Where one turn sends some rows of the set: a few examples, then the rows asked
nuta: [ -4   0  -2 -44  15  52   5  -9  34  -7 -18  -9  28   0  27 -14 -12 -12]
Muk: [-18  -2 -12 -10   1  40 -31 -29  22  10  -6 -11  20   0  11   2  -4  -9]
geni: [ -4 -12  -1 -23   6  53 -26 -45  28  -6  -5 -15  25  -3   4  18  -8   1]
Nisul: [-15  -8 -22 -39  13  58  10 -35  22  -6  13 -10  -9  -6  24  11  10  -6]
vuru: [  2 -17 -26 -20   2  39   0 -36  14 -22   6   1  -7  -7  20  12   2  -4]
vese: [-16   2 -10 -11  22  60 -27 -32  30  -7 -25 -12  22   7   9  -2  -7 -22]
Fumi: [ -7 -24 -14 -23   5  47 -35 -40  28 -11 -10 -12  28  11  15   8 -18  -4]
Rel: [ -2  -3 -13 -44  17  44  15  -5  25  -6  -8 -13  21   2  13 -11 -15   8]
rinom: [ -4  -7 -14 -46  25  38  -6 -14  49 -21 -17 -11   1  26   8  -1 -17  -5]
rogez: [-12 -20 -22 -25  -4  46   6 -28  17 -13  13  -1  -2   1  27   7  10   1]
Vetuv: [-19   9  -1 -39  11  41   3  -1  36  10 -14 -15   7   6  16  -7  -7 -15]
vemaz: [ -6  -9 -13 -43  11  51  16 -30  30 -15   3  -6 -15  -5  21  16   6 -13]
Based: [ -6 -19  -9 -30  -2  44   7 -31  32 -22   6   1 -14   5  21  19  11  -7]
nepu: [-10   6 -18 -10  27  50 -23 -23  33 -17 -28  -7  12  14   3  -6  -6 -18]
tufo: [ -6 -13  -2 -38   3  56  -2 -25  20   0  -6 -17  35 -10  18   2 -15   1]
Mol: [-14 -13 -14 -36   5  48  11 -27  33 -17  11  -2 -15   8  21  13  12  -5]
Ser: [-11 -15  -6 -42  16  57 -16 -19  27   0  -2 -27  25   0  27 -16  -7 -20]
mipa: [  0   4 -18 -36  30  36   2 -14  40 -16 -11  -9   0  15  -4  -3 -10  10]
Gevep: [ -8   6 -16 -18  28  46  -7  -8  30 -17 -30  -5  14  12   9 -13 -12 -19]
fikon: [ -7   1 -10  -6   6  24 -31 -22  33  -5 -17  -4   4   9   2   4  -7 -11]
kerap: [-16  -8 -12 -43   7  47  15 -23  32 -12   8  -2 -20   3  12  13  -4 -16]
lag: [  0  -9  -7 -48  25  45  -4  -4  35 -11 -11 -21  11   8  22 -21  -8 -20]
gad: [-10  -1 -13 -15  17  55 -36 -45  36  -8  -9  -7  24   9  11   3  -1  -5]
Pezup: [ -1   4 -20 -14  27  35 -26 -28  41 -20 -17   0   8  17   5  -4  -4  -2]
Das: [-18 -14 -22 -33   4  51  12 -27  24 -12  15  -3  -8   5  25   6  11   0]
mog: [  4   5 -12 -32  25  34  -1  -6  41 -20 -21   1  11  14  14 -16 -10  -6]
deso: [-10 -20 -20 -20  -5  38  -5 -33  16 -18  10   6  -9  -3  10  16  -7 -10]
tik: [-11   1  -7 -26  20  56  -2  -8  26  -9 -30 -10  25   3  16 -13 -13 -23]
gomap: [  0  -1 -10 -23  23  40 -23 -37  41 -16  -9 -10   3  14 -10  15  -5   6]
pov: [-17 -20 -17 -40   8  57 -15 -26  22   2  -3 -18  33   8  25  -6 -19  -1]
Gose: [  6  -8 -11 -33  29  30 -19 -11  42 -22 -12 -13  -2  15   9 -14  -6 -18]
nov: [ -5   8  -2 -25  12  25  -8  -5  43  -6 -22  -6  -5  11   5   0  -9 -14]
kupe: [ -6 -16 -11 -30   0  36   4 -27  30 -22   5   4 -19   0   7  19  -6 -16]
fipo: [-13  -5  -1 -33  10  65 -17 -34  31   2 -10 -12  36  -3  26  -2  -6 -11]
Zib: [-14  -8 -17 -52  21  53   4 -11  35  -5  -9 -17  17  17  22 -12 -19  -3]
zurur: [-12 -12 -30 -24   9  51   0 -38  13 -10  13  -4  -5  -6  21   8   7  -1]
guban: [-27   2  -6 -29   5  50 -12 -16  25  20  -5 -19  22   0  20  -6  -6 -11]
kita: [-24 -10 -20 -41   6  55  11 -27  20  -3  17  -7 -10  -1  17   7  -2  -9]
luza: [ -8 -17 -11 -24  14  51 -39 -36  26  -4  -1 -22  23   2  18  -7  -3 -18]
Fula: [-21 -17 -26 -26  -1  49  -1 -33  11  -6  18  -2  -2  -4  16   7  -5  -6]
Laki: [ -6 -22 -14 -23  -7  43   3 -32  21 -20   8   3  -5   2  23  15   8  -5]
Gat: [  0 -15 -13 -27  17  36 -28 -34  45 -24 -18  -7   5  24   3  11 -16  -6]
Rila: [  5 -15 -14 -30   4  39  10 -30  27 -25  -1   2 -14  -6  19  17   2 -11]
biv: [  3 -13 -15 -18  22  34 -40 -32  36 -19  -9 -15   7  13   6  -6  -3 -16]
big: [-15  -1  -3 -21  17  64 -14 -22  27  -4 -26 -14  30  -1  16  -5 -11 -25]

kupe -> kerap
Mol -> Das
Now these:
zurur -> vuru
rinom -> Zib
tufo -> geni
fikon -> nov
nepu -> Gevep
Ser -> luza
mog -> nuta

